Each path below is one point turned by a fixed rotation once a step. After each direction that follows a path, write how fast that rotation turns it, in degrees per step (0 if it stays still).
Each turn is a multiple of 5 degrees from 10 to 175, or 0.
Each row of a path follows its step; steps can be skipped.
Path 1:
step 0: [ 30 -40  40 -22   1 -38  -1  14  19 -13  -9   4   0  23 -31  19  23  13
   9  15 -15 -11  38 -37  13  17  13  14  17  11 -13 -28  31   5  -7   5
 -28  -5 -25  20 -42  15]
step 1: [ 55  16 -21  -2  35  -2  -8  -6  -9   8 -27  38  10  -9  14   5 -14  -8
 -38  -9  -4  -3  10 -13 -29  31  12 -29   6  20   9 -34 -13   7  31  27
 -14 -33  -4  -4 -12 -45]
step 3: [  3  19  17 -13   2 -47 -22 -14  11  31   7  -3 -44 -15  -6  13  31 -13
 -30 -22   0  25  -2 -12  12  -7  13   8  14   1   9 -35 -18  45  16   5
 -10  11  54 -10  24  28]
step 4: [-11  34 -25  17  -6  39 -40  15 -14  -1 -12 -13 -50  13   6   5  -7 -28
  -5  18 -25  -8   6  39 -39   9   4  10 -39  17  39   8  28  26   8  -1
  -6 -12   1   1  26  10]
step 7: [  4  29  -5  42  -1  -4  -2  -5 -28  31 -20  24   5   9  -4  18 -32 -11
   9   1 -29 -27  -3 -21 -18   8   9 -12   6 -34  -4  17   9 -19 -62   1
  16  31 -48 -23 -16   1]
step 9: [-31 -30 -37  37 -17  14 -35 -20 -23   7  27 -14  21   7 -11 -20 -20   1
  16  12  -7   1 -38 -20  20 -11  10  42   8 -32 -30 -12 -35  14 -11  21
 -23 -18  11 -10  17  17]
step 10: [-28 -10  28 -32  -9 -14   1  10 -51  14  -2  14  11  15   6  -3 -24  -2
  -1  27  19  12 -25  25 -34  10 -28  37  -7 -30 -14  -7   4  29  16 -40
  49   8  -2  -8 -20  13]
step 14: [ 27  -9 -11  36 -21  -6  -4   2  72   7   6  -8  22  11  41 -25  20  -4
 -10   1  -3  25 -33 -27   0   4 -29  -9  -1  22  30  17 -14 -20 -12 -20
  -6  19 -17  32  11 -11]
step 16: [ 22  -5 -21 -28  37  25   9  43   4  32  33  13  -4  52  -9  -9  12   8
 -39   4 -20  12 -10  11 -23   4 -21  12 -25  -5  -2  -8  -5 -39  39  18
 -34  -1  10   4  -7   6]
step 17: [  8  36   8 -27  11  -3  28  23  -7 -12  11  -5  28  38  13  23   8 -15
  15  11  44 -39   3 -43  36  14   7   4  -7  21  33 -13  33  -8  26 -13
   2  -2 -11  12  36   6]
Directions:
[ -6   0   4   8   1  -7  -6   2   2  -4   2   0   1   3 -10   4  -4  -7
  -2  -4  -5  -9  -5   9   4  -5  -7  -5  -4  10   0   5  -6  -8   6   7
   1 -20   2  -6 -10  -4]	100
[ -1   3  -8 -15  -7   0  10   1   3   2   4   1  -5  -7   3   8  -8   1
  -9  -5  -1  -4  -2   8   0  -6 -14   6   4  -8   9   4   3 -11  -2  -5
  -6   0  -9   5  -3  -4]	125
[  5   5   2   5   9  -3   5  -7   8   7 -11  -2  -4  -6  -1   6  -4  -1
   6   1  11  -1  -8  -3   2 -17   8  -1  -4   1  -1  -8  -4  -4  -7   4
  -1   6  -5  -6  -1 -15]	65
[-14   1   9  -8   3  -3  -9   0   6   4   6   3  -1  -1  -7  -4  -3   1
  -5   1   0   3   4   7   6   8   5   1  -7  -3  -4 -14 -11 -10  -1   3
  -1   6 -14   0   7   7]	110
[  2  -5  -8  -1   2 -14   1  12  11  -5 -10  12  10   3  -4 -10  -2   8
   8  -2   3   0   2   0   2  -4  -9   0 -10  -5  -2   3   5   0   9  -1
  -3   4   2  -3   9  -1]	20
[  0  -1   4   8  -5  -2  -1  -7   5  -5 -10   9   3  -4   5  -5   2   3
   7  -5  -6   3   6   1   0   9  -1 -10  14   0   0   3   3  -4  -2  11
  -8   6 -13   5 -14  -4]	55
